In the data rows, zero lies at 4.5, halfway between 4 and 5.
Here is a table of points, one per row:
[4 3 4 4 6 6 6 8 4 7 4 4 6 4 3 3 2 5 6 2 8 4 3 2 6 4 5 6 6 7 4 5 6]
[8 3 4 5 3 2 8 2 5 1 4 2 7 6 6 4 4 5 5 5 6 4 5 8 4 4 2 2 5 0 4 3 6]
[6 2 8 6 8 4 5 5 2 4 6 4 4 7 2 2 2 5 3 5 6 3 5 4 5 3 6 5 7 4 4 3 4]
[4 7 5 6 5 4 3 3 4 4 3 2 3 7 5 5 4 4 5 4 5 3 6 5 5 7 6 5 2 4 6 5 2]
[6 6 6 9 7 1 6 6 4 4 6 3 3 2 2 6 3 4 5 3 7 5 7 6 9 5 2 3 4 5 0 8 3]
[3 2 4 0 8 3 3 3 4 3 6 5 1 4 3 2 6 6 5 7 4 2 3 5 6 5 3 2 4 2 2 5 3]
[4 6 5 5 3 5 5 5 5 4 5 5 7 5 4 6 7 4 6 4 9 4 5 2 6 4 2 4 6 5 4 3 5]
[6 1 2 5 3 7 9 5 2 5 4 5 5 3 7 4 7 3 3 1 1 4 3 3 7 8 6 6 3 4 4 5 3]
[6 7 4 6 4 5 6 4 7 5 3 7 5 4 4 6 3 6 4 5 6 5 5 2 3 4 3 4 3 4 4 4 2]
[4 7 3 7 6 3 4 4 6 5 7 3 8 5 5 0 7 5 5 4 5 4 4 6 9 8 5 6 9 4 4 4 2]
[7 3 3 4 5 4 4 3 6 5 6 5 6 5 3 8 6 6 4 4 5 4 3 3 5 2 3 5 4 4 7 4 4]
[5 8 3 4 1 2 3 6 3 5 5 6 6 7 4 4 4 5 4 4 3 4 5 2 6 5 8 4 2 4 6 2 3]
[4 6 5 5 5 6 4 5 6 4 2 6 4 6 3 3 4 4 3 3 8 3 7 9 6 2 7 2 4 5 9 4 5]
[6 3 2 6 3 3 3 4 6 5 6 3 4 4 3 5 7 4 7 4 5 5 5 2 8 5 3 9 5 2 4 4 4]
[5 4 6 6 3 5 4 4 5 5 4 3 5 4 5 3 3 2 4 4 1 3 6 4 5 4 3 5 5 3 3 0 4]
[4 3 4 3 4 3 5 3 6 3 2 6 5 5 4 3 5 6 6 3 6 3 8 7 5 3 5 2 3 6 6 3 1]
[4 6 2 6 4 5 4 8 7 5 2 5 5 4 5 7 4 6 4 5 5 6 5 6 3 2 4 5 4 5 3 4 5]
[3 2 4 2 7 7 3 1 2 7 5 5 5 8 4 8 0 8 1 5 1 2 6 3 7 3 4 6 5 7 7 3 1]
[5 6 3 5 5 6 4 2 5 4 5 4 4 2 4 1 3 1 4 3 4 3 4 3 4 7 4 5 2 2 2 3 4]
[3 4 5 5 5 1 4 3 2 2 3 4 5 2 4 2 6 4 5 4 3 5 5 4 4 4 1 5 4 4 4 3 6]
[6 4 4 5 3 1 4 3 7 5 5 6 4 7 4 5 7 5 4 3 6 5 4 5 4 6 4 6 3 6 4 6 8]
[4 5 3 9 6 6 7 6 6 6 3 3 0 3 2 3 7 7 2 7 7 3 4 6 6 6 4 2 6 6 3 6 6]
[4 5 6 4 5 3 2 4 2 4 2 2 7 4 4 4 6 3 5 5 2 5 3 2 6 4 3 4 4 4 5 5 6]
[3 8 3 5 8 7 4 4 6 5 3 4 1 3 6 4 5 3 6 5 5 6 4 4 3 5 4 6 6 4 4 4 4]
[6 2 5 7 4 2 6 3 5 7 5 4 5 7 5 7 5 7 5 5 4 4 7 2 7 5 2 4 5 2 3 4 4]
[6 3 6 4 4 2 5 6 6 2 4 5 4 0 6 5 5 4 3 3 4 3 4 3 5 3 3 5 5 5 9 4 3]
[4 6 6 3 4 5 5 1 4 5 1 7 4 2 3 6 7 3 3 6 2 5 4 4 6 7 6 2 6 4 4 6 4]
[5 5 4 6 3 2 7 6 5 4 2 6 8 4 6 4 4 5 4 2 4 2 5 6 2 7 3 3 5 5 4 3 5]
[3 4 6 6 3 6 6 4 7 2 4 3 1 6 8 7 4 5 5 4 6 5 5 6 4 4 9 5 7 8 5 5 2]
[6 6 7 1 4 7 4 9 4 2 6 6 5 5 6 5 3 5 7 2 5 5 7 2 7 4 4 5 4 4 5 3 7]
[5 4 3 6 2 2 4 4 5 6 5 5 4 5 4 1 5 5 6 4 3 2 5 2 4 2 3 6 4 5 5 5 4]
[4 3 4 3 7 3 3 7 8 8 4 3 3 6 7 5 3 3 4 5 5 6 7 5 3 4 2 9 5 5 5 5 3]
[3 7 3 5 4 3 3 2 5 3 3 6 6 5 3 4 2 5 4 6 6 3 5 4 5 6 5 4 5 3 8 4 5]
[6 4 2 6 3 3 5 6 5 2 5 5 5 3 6 6 1 4 9 5 6 7 1 3 6 4 5 6 5 4 4 2 6]
[7 3 4 3 4 4 2 6 2 6 4 5 2 4 4 2 0 8 5 3 5 4 5 2 4 1 6 4 5 4 4 6 6]
[4 5 4 6 4 4 5 4 6 5 2 5 2 5 4 5 4 6 3 6 3 5 6 3 6 3 4 6 6 5 4 4 7]
[5 6 4 7 5 6 4 7 3 5 4 3 6 6 7 3 5 4 4 7 6 6 5 6 5 5 3 2 4 7 3 7 4]
[6 0 2 5 7 6 4 4 7 5 5 6 1 3 6 1 3 7 5 9 3 7 3 2 4 6 3 6 5 5 8 4 5]
[6 4 6 5 5 4 8 3 5 6 8 4 1 2 6 4 6 5 5 5 2 5 5 4 5 5 2 5 4 6 3 2 2]
[5 5 5 5 5 6 4 5 4 4 6 4 7 5 3 4 5 6 2 4 3 5 6 2 3 5 7 4 3 6 4 5 4]
[3 2 9 4 5 4 6 5 8 6 4 6 3 2 3 6 5 6 4 5 5 3 1 3 6 4 9 5 1 1 4 4 2]
[6 3 6 5 2 6 2 5 4 5 4 7 3 5 6 5 7 2 0 5 5 5 2 6 2 4 3 6 5 7 5 3 5]
[3 5 5 5 5 5 4 5 3 5 4 4 4 3 4 4 4 5 4 3 1 6 7 4 4 3 4 3 2 2 6 5 4]
[3 4 5 5 7 5 7 6 4 5 7 3 2 5 3 5 3 5 9 7 6 3 4 5 4 4 3 8 6 6 5 7 5]
[2 6 5 7 4 4 3 7 7 6 3 2 3 6 2 4 5 6 6 5 7 3 9 4 3 6 3 4 7 2 6 3 7]
[2 6 3 7 7 3 5 6 3 2 5 4 6 4 3 4 8 6 7 5 4 4 6 5 7 3 4 2 3 7 6 3 6]
[6 1 4 7 4 3 6 4 5 6 5 3 4 6 6 4 7 5 6 5 0 8 5 4 7 7 4 7 5 7 4 2 4]
[3 0 3 5 4 4 6 5 4 6 8 4 5 3 1 6 5 2 5 5 7 9 7 5 0 4 7 4 2 2 5 6 4]
[5 5 5 5 6 5 4 3 3 7 2 4 5 3 1 4 6 3 4 2 2 5 3 4 3 2 6 3 5 7 3 6 3]
[5 5 2 4 7 1 4 4 4 4 3 1 8 4 5 3 6 4 0 3 7 5 4 2 5 5 1 2 3 3 2 5 5]
[4 4 5 6 4 4 3 3 5 5 3 6 4 5 7 6 8 5 5 4 6 8 4 4 5 7 2 5 5 3 1 4 8]
[5 5 5 7 8 5 3 4 3 4 5 5 7 3 5 4 5 8 4 5 2 4 6 4 2 6 8 3 5 5 2 1 5]
[1 3 5 6 6 6 5 5 4 2 6 6 8 9 5 7 2 5 4 5 2 4 2 4 5 5 2 9 6 6 4 5 4]
[3 3 1 7 5 4 4 7 6 5 3 7 6 4 6 6 5 6 8 6 6 8 5 3 9 5 2 3 5 3 6 4 5]
[5 5 6 5 4 6 4 6 5 8 5 5 5 6 4 4 5 4 4 7 3 4 3 2 5 1 5 3 3 4 3 3 4]
[4 5 3 4 5 3 5 7 4 5 0 4 3 2 5 6 5 4 2 3 5 4 3 6 6 8 5 6 3 2 5 5 4]
[4 3 3 5 5 3 4 6 6 2 7 3 7 4 7 1 5 8 2 4 7 4 7 4 8 2 7 6 6 4 4 5 2]
[3 3 3 7 3 6 7 4 3 5 5 4 4 4 3 6 1 5 3 2 5 7 4 7 6 4 0 6 5 3 6 3 3]
[7 6 5 3 4 3 6 6 4 6 5 5 3 7 5 5 4 5 5 5 4 6 4 5 5 5 6 6 7 0 6 4 5]
[9 2 4 4 4 5 3 6 6 7 5 6 2 3 4 5 1 7 4 4 2 3 6 7 4 2 5 7 6 5 6 7 7]
[5 4 4 6 6 4 6 4 3 3 1 6 4 5 3 5 7 5 6 5 5 3 5 5 5 5 3 5 8 2 5 7 4]
[6 4 4 5 6 3 6 3 5 6 2 3 5 4 3 3 3 8 4 3 7 5 3 3 4 2 6 7 4 5 3 2 5]
[4 7 7 1 5 4 7 2 3 5 4 4 4 3 5 4 2 7 4 5 8 0 6 6 6 3 6 4 0 4 7 7 8]
[5 8 0 4 3 4 4 3 3 4 3 5 5 4 4 1 7 4 5 6 6 4 3 3 6 5 5 6 5 6 5 4 1]
[5 4 6 6 6 5 5 4 5 4 4 5 3 4 1 1 5 5 4 6 8 1 2 2 4 9 4 5 3 5 3 3 4]
[2 4 7 9 0 1 4 5 5 1 7 3 5 2 4 5 3 5 3 3 6 2 6 2 4 2 4 2 6 4 4 5 4]
[3 5 2 2 3 6 5 3 4 3 5 6 4 4 4 5 4 2 4 8 1 4 6 5 6 5 8 4 7 7 4 3 3]
[4 2 2 8 5 3 6 8 2 4 2 6 5 5 3 5 8 0 4 5 3 1 8 5 7 4 3 5 4 1 1 6 3]
[6 6 5 1 5 3 6 6 5 1 2 5 3 4 3 6 5 6 4 5 4 5 5 6 4 4 5 7 2 4 4 2 3]
[4 3 2 3 3 5 6 5 6 5 5 7 4 4 2 6 4 6 6 7 5 5 4 4 6 5 4 1 3 6 3 3 5]
[5 9 6 5 5 7 4 6 2 6 3 8 6 5 8 3 4 7 3 5 6 8 3 5 4 4 2 5 4 6 5 5 4]
[7 4 4 5 7 1 6 7 5 6 3 4 5 5 5 6 1 4 6 7 8 8 3 3 7 3 4 5 6 8 5 4 6]
[4 3 4 4 3 4 4 8 5 5 9 1 6 3 4 5 8 4 4 5 5 5 4 4 5 6 3 6 6 3 5 6 5]
[7 4 6 6 3 6 3 3 3 0 3 6 7 6 5 5 3 6 4 6 7 6 6 5 3 5 4 8 3 5 2 6 3]
[6 2 5 7 6 4 4 6 5 2 6 5 3 5 4 3 3 5 6 5 5 6 2 7 5 5 3 4 5 4 5 4 5]
[0 7 2 5 6 5 5 6 4 4 4 2 3 9 1 1 3 4 7 4 8 3 3 6 5 7 7 5 8 6 2 7 2]
[6 4 7 4 7 3 9 4 9 5 7 4 5 7 6 3 3 3 6 4 4 7 3 6 6 3 7 5 4 5 5 5 6]
[3 1 5 8 4 4 5 6 5 4 1 6 4 6 5 3 6 6 6 5 4 4 1 7 5 3 6 8 5 4 3 5 4]
[1 5 7 6 4 4 4 5 3 7 3 5 3 5 5 4 4 4 5 5 6 5 4 5 7 7 3 3 4 1 5 8 4]
[5 5 7 6 6 3 2 5 3 5 4 4 4 1 5 4 4 4 3 3 4 2 4 7 4 4 7 4 5 6 5 4 3]
[6 3 6 5 5 4 6 4 5 6 1 4 3 7 3 5 3 5 5 4 5 3 8 3 3 2 3 2 3 6 6 5 2]
[3 4 3 4 1 7 7 4 5 8 3 1 9 0 7 4 6 6 5 2 6 2 3 5 7 5 3 5 3 4 4 7 4]
[4 6 5 2 5 2 7 7 5 5 3 5 5 4 4 5 2 7 8 5 5 7 8 3 3 4 3 3 5 2 5 5 4]
[5 2 5 4 6 4 4 3 2 2 6 2 2 7 6 4 4 6 5 3 3 3 5 7 5 4 4 2 3 5 2 1 5]
[5 4 6 2 6 5 3 5 5 5 4 7 1 4 3 4 4 7 7 4 4 6 6 5 8 3 6 4 4 5 3 4 5]
[7 5 5 6 3 2 2 4 4 4 4 3 5 3 6 2 3 6 4 5 3 4 3 2 4 5 4 5 4 5 3 5 1]
[5 6 4 4 3 1 5 6 3 8 7 4 4 3 4 6 5 6 3 3 6 6 3 5 7 6 2 3 8 3 4 7 4]
[6 6 3 6 7 6 5 6 5 5 6 5 6 5 5 5 4 2 3 0 5 3 4 2 4 7 6 7 8 6 4 5 6]
[6 6 7 1 3 7 6 3 3 5 5 7 4 7 4 2 6 6 4 4 6 4 4 4 4 3 2 6 6 6 3 3 5]
[4 2 5 6 7 7 4 5 6 1 4 2 5 5 5 5 6 5 4 4 5 5 4 7 6 6 1 1 3 3 4 9 4]
Along one direction, these points spread out more than along any other. Take the direction at right angles to it along which they spread out most. Then take the direction at right angles to both along which they spread out most. Go by this last direction. How many in every 100 of the points above lie lower along it than each point below? Round to a whole number. More than half of the points above lie lower than the first one.
[7 9 4 6 3 4 6 4 6 3 4 5 5 3 3 6 5 4 7 4 2 6 3 7 4 3 3 4 2 4 3 7 4] 51
[3 4 0 6 5 5 2 4 3 8 4 6 4 7 7 4 6 4 9 6 9 1 4 7 7 5 9 9 3 5 5 2 4] 63
[8 6 2 4 4 5 6 7 6 1 3 3 5 7 4 7 8 5 3 6 2 4 3 5 4 4 5 4 4 5 6 5 6] 31
[3 5 2 4 6 3 4 2 7 5 4 6 3 5 4 5 3 5 4 6 5 5 7 5 6 5 6 5 3 5 1 4 5] 64
[7 5 4 6 4 4 4 2 3 4 6 4 3 5 7 7 6 6 5 3 6 4 3 5 3 6 4 4 3 4 4 6 5] 36
[4 6 0 4 0 7 1 2 5 5 2 1 4 4 3 4 6 6 4 1 4 5 3 5 7 5 5 5 5 4 4 1 3] 7
[6 5 3 5 6 2 1 4 5 7 4 4 7 3 5 5 5 4 4 7 6 2 4 2 5 3 1 1 4 4 3 3 0] 32
[5 3 4 5 5 4 4 4 9 6 3 9 3 4 8 5 6 6 3 2 2 3 4 2 2 3 4 2 4 5 5 6 2] 10
[1 7 6 5 5 5 5 4 5 6 5 6 5 6 4 1 4 5 6 5 4 2 3 7 5 3 4 6 4 5 7 4 4] 76
[3 4 3 4 7 6 3 1 2 5 2 5 2 4 5 3 4 5 6 3 4 5 5 2 6 1 4 3 7 4 4 7 2] 56
[4 3 6 5 5 5 3 5 6 2 5 6 6 6 5 4 2 3 7 5 7 4 4 7 7 6 3 5 4 3 5 3 7] 84
[4 5 0 6 3 2 5 7 6 4 4 6 3 7 5 4 5 3 2 2 6 5 2 1 8 2 3 4 1 5 4 6 6] 49
[2 3 2 5 3 3 6 5 2 5 3 3 2 4 7 6 4 6 2 6 4 2 2 3 3 1 4 7 6 4 1 3 5] 14
[5 7 4 9 7 2 6 4 3 3 7 4 5 6 6 5 5 5 6 3 6 5 5 3 6 2 3 2 6 0 5 3 6] 83
